(in the rows, 128 means zero)
Each path is a new rotation, seen through one point. The rows after it are directions, each followed by how far the rotation turns it, in degrees per step (0 if it stays put).
Each turn is a multiple of 5 degrees from 10 to 175, or 0.
Each row of a path follows its step; steps can be skipped.

step 0: [129 134 127 123 113 135 128 126 125 140 123 122 125 127 122 125 121 122
 143 129 129 126 118 137 134 118 132 122 125 130 122 124 133 122 130 127
 126 135 130 127 135 127 119 137 136 127 127 128 118 121 126 125 127 124
 137 130 135]
step 2: [130 120 128 123 119 130 131 123 128 123 131 123 124 124 123 132 132 134
 140 123 134 133 127 132 131 127 133 123 136 132 145 119 119 125 126 134
 128 127 123 128 137 117 134 126 119 128 129 129 124 126 124 123 133 122
 119 132 115]
step 11: [115 131 134 138 138 129 118 124 135 129 136 126 128 138 130 121 132 118
 128 131 123 130 127 134 127 131 130 119 123 118 129 134 115 132 133 135
 126 130 117 125 130 125 123 127 124 128 118 136 123 132 139 127 122 125
 135 130 123]
step 12: [124 125 127 122 124 130 135 133 133 139 125 120 118 131 127 125 126 119
 129 129 130 139 140 117 128 115 129 138 129 129 133 117 128 130 127 136
 121 127 127 123 113 126 133 123 138 129 129 125 125 137 130 126 123 126
 126 128 129]
step 13: [120 135 136 124 123 129 131 123 130 130 128 129 127 130 133 134 120 118
 125 133 132 128 114 136 137 122 118 129 120 132 118 124 133 131 129 121
 135 137 132 132 130 114 125 123 135 127 122 129 133 118 130 124 137 125
 129 137 124]
step 16: [134 134 121 127 133 126 118 130 134 122 132 138 125 128 128 122 125 129
 119 128 121 129 135 131 123 133 130 137 117 132 121 121 123 128 133 116
 115 120 128 125 128 127 122 126 124 118 131 121 133 118 119 129 133 119
 137 129 132]
step 17: [123 128 126 132 124 129 129 119 129 122 124 117 108 129 127 134 136 131
 128 132 127 113 125 133 137 130 133 125 121 129 137 129 124 128 125 126
 131 120 121 115 131 132 124 131 126 134 123 128 121 137 120 126 123 120
 128 125 128]
step 18: [130 122 140 124 133 121 133 128 133 136 128 126 128 123 124 130 126 130
 130 125 132 126 139 124 128 114 123 130 131 127 126 126 127 130 132 129
 126 114 139 117 127 132 117 130 123 129 126 139 131 121 142 122 129 126
 140 125 128]
step 19: [115 125 128 123 126 126 134 124 128 132 135 131 132 125 122 126 131 119
 134 125 121 127 117 128 130 122 132 137 122 136 127 130 133 128 124 134
 128 131 126 129 136 126 133 124 116 121 127 123 119 132 124 134 123 127
 142 146 124]
step 20: [124 122 125 132 131 130 140 134 123 131 124 125 130 133 124 133 126 130
 116 127 137 129 129 111 128 129 116 129 113 126 133 124 127 124 129 133
 125 133 126 127 138 126 129 137 132 130 125 124 128 128 128 124 132 132
 129 117 112]
Directions:
[129 126 130 128 129 131 128 127 127 128 127 126 126 126 131 128 131 124
 128 126 133 127 131 127 127 128 129 129 129 130 130 129 129 126 128 131
 129 128 126 126 129 130 129 129 131 131 131 127 129 128 124 127 129 129
 127 129 126] -> 140
[128 129 126 130 128 131 128 129 129 128 126 128 126 126 125 133 129 130
 127 129 129 127 130 125 130 126 130 128 128 128 128 129 127 126 125 130
 128 129 128 128 125 125 130 129 126 128 128 127 130 130 127 132 125 128
 127 129 127] -> 140

step 0: [126 133 134 139 130 126 135 128 140 127 118 121 128 136 135 129 127 114
 124 134 133 127 132 130 132 121 132 122 141 140 122 137 130 124 125 122
 128 136 144 133 135 139 127 132 119 125 126 136 128 131 134 136 126 127
 126 128 125]
step 4: [136 133 120 135 138 134 127 118 129 126 132 121 146 130 133 129 135 129
 122 117 132 143 127 129 134 122 122 125 128 121 122 126 120 124 124 115
 132 125 123 130 123 126 141 130 123 127 126 128 123 127 128 138 122 126
 123 134 121]
step 7: [131 126 121 136 143 127 129 130 134 120 134 122 139 134 123 118 120 113
 126 114 129 126 125 128 128 132 125 127 138 126 124 130 129 131 127 125
 135 132 136 132 138 136 131 123 124 132 117 138 128 127 129 134 132 124
 117 130 138]
step 8: [115 124 126 134 128 124 125 126 122 118 116 128 134 139 130 121 117 124
 134 131 142 134 120 126 128 130 127 129 130 131 130 137 130 124 120 117
 122 122 131 133 129 129 126 134 119 125 138 129 124 123 129 114 130 126
 118 135 120]
step 9: [126 124 130 139 135 135 131 136 132 131 115 115 128 139 135 127 118 114
 129 125 134 127 135 133 137 116 130 127 138 124 115 134 124 128 131 119
 138 127 135 134 126 122 130 121 127 132 123 132 129 128 129 137 130 124
 131 126 128]
step 10: [124 121 135 130 136 122 126 124 126 121 125 117 138 128 131 122 125 118
 128 125 140 126 122 131 123 117 120 123 139 137 133 128 133 133 122 130
 127 122 137 119 134 134 130 131 127 117 135 138 128 127 122 118 130 134
 124 114 125]
step 11: [132 128 129 138 128 134 129 132 124 133 120 125 137 124 134 140 118 120
 128 127 135 137 128 133 139 121 123 127 138 136 121 130 124 127 126 126
 122 125 131 141 130 120 136 136 124 121 128 126 128 144 130 132 134 126
 120 137 120]
step 12: [132 121 125 136 138 133 132 117 121 130 126 128 131 124 138 125 128 121
 122 116 130 128 127 127 122 115 130 126 139 137 133 143 122 126 135 123
 130 132 132 121 134 129 128 126 124 127 128 133 117 123 138 132 123 128
 126 114 119]
step 13: [140 130 139 133 134 125 124 124 130 125 120 122 149 128 129 134 133 126
 121 130 131 140 123 133 137 119 129 128 127 126 125 126 127 116 116 127
 125 122 131 127 129 123 135 139 123 118 139 124 128 122 135 131 123 129
 121 127 128]
step 17: [119 130 126 133 138 127 128 130 121 117 122 120 134 140 130 117 119 137
 126 125 137 123 123 127 128 126 123 120 127 129 125 127 132 119 127 114
 130 119 125 126 134 133 120 125 122 128 131 140 117 124 127 129 130 118
 119 123 120]
Directions:
[126 126 124 128 126 126 128 128 124 129 129 125 128 126 126 128 128 128
 127 126 127 126 127 127 127 125 128 129 129 128 130 131 128 128 127 129
 130 130 129 130 131 129 123 127 130 129 129 128 129 128 128 128 125 131
 129 129 130] -> 160
[129 128 130 126 128 128 125 130 123 128 125 129 131 128 125 126 129 128
 129 129 131 130 127 128 127 130 128 128 128 129 128 128 127 129 130 126
 128 128 126 126 126 130 127 128 132 128 133 129 130 128 129 129 127 129
 126 129 126] -> 155
[127 126 127 126 127 129 128 130 127 127 129 129 129 129 128 130 130 126
 129 129 127 131 124 130 130 128 130 130 129 128 127 128 130 128 128 130
 127 126 130 129 126 125 125 130 124 128 131 123 129 129 127 126 129 130
 129 130 128] -> 145
[130 130 126 129 128 125 126 128 127 129 128 130 128 128 127 127 128 127
 126 128 124 131 128 126 130 130 126 129 126 126 128 130 129 130 127 126
 129 127 127 126 128 128 128 127 128 126 126 123 127 127 132 129 126 128
 125 125 131] -> 40
[126 127 130 127 127 126 128 127 128 126 124 125 126 131 130 129 130 130
 127 129 128 130 129 130 130 125 129 126 127 125 125 128 128 128 128 125
 129 129 126 124 128 129 126 130 128 127 128 129 128 125 127 130 129 130
 130 128 130] -> 85
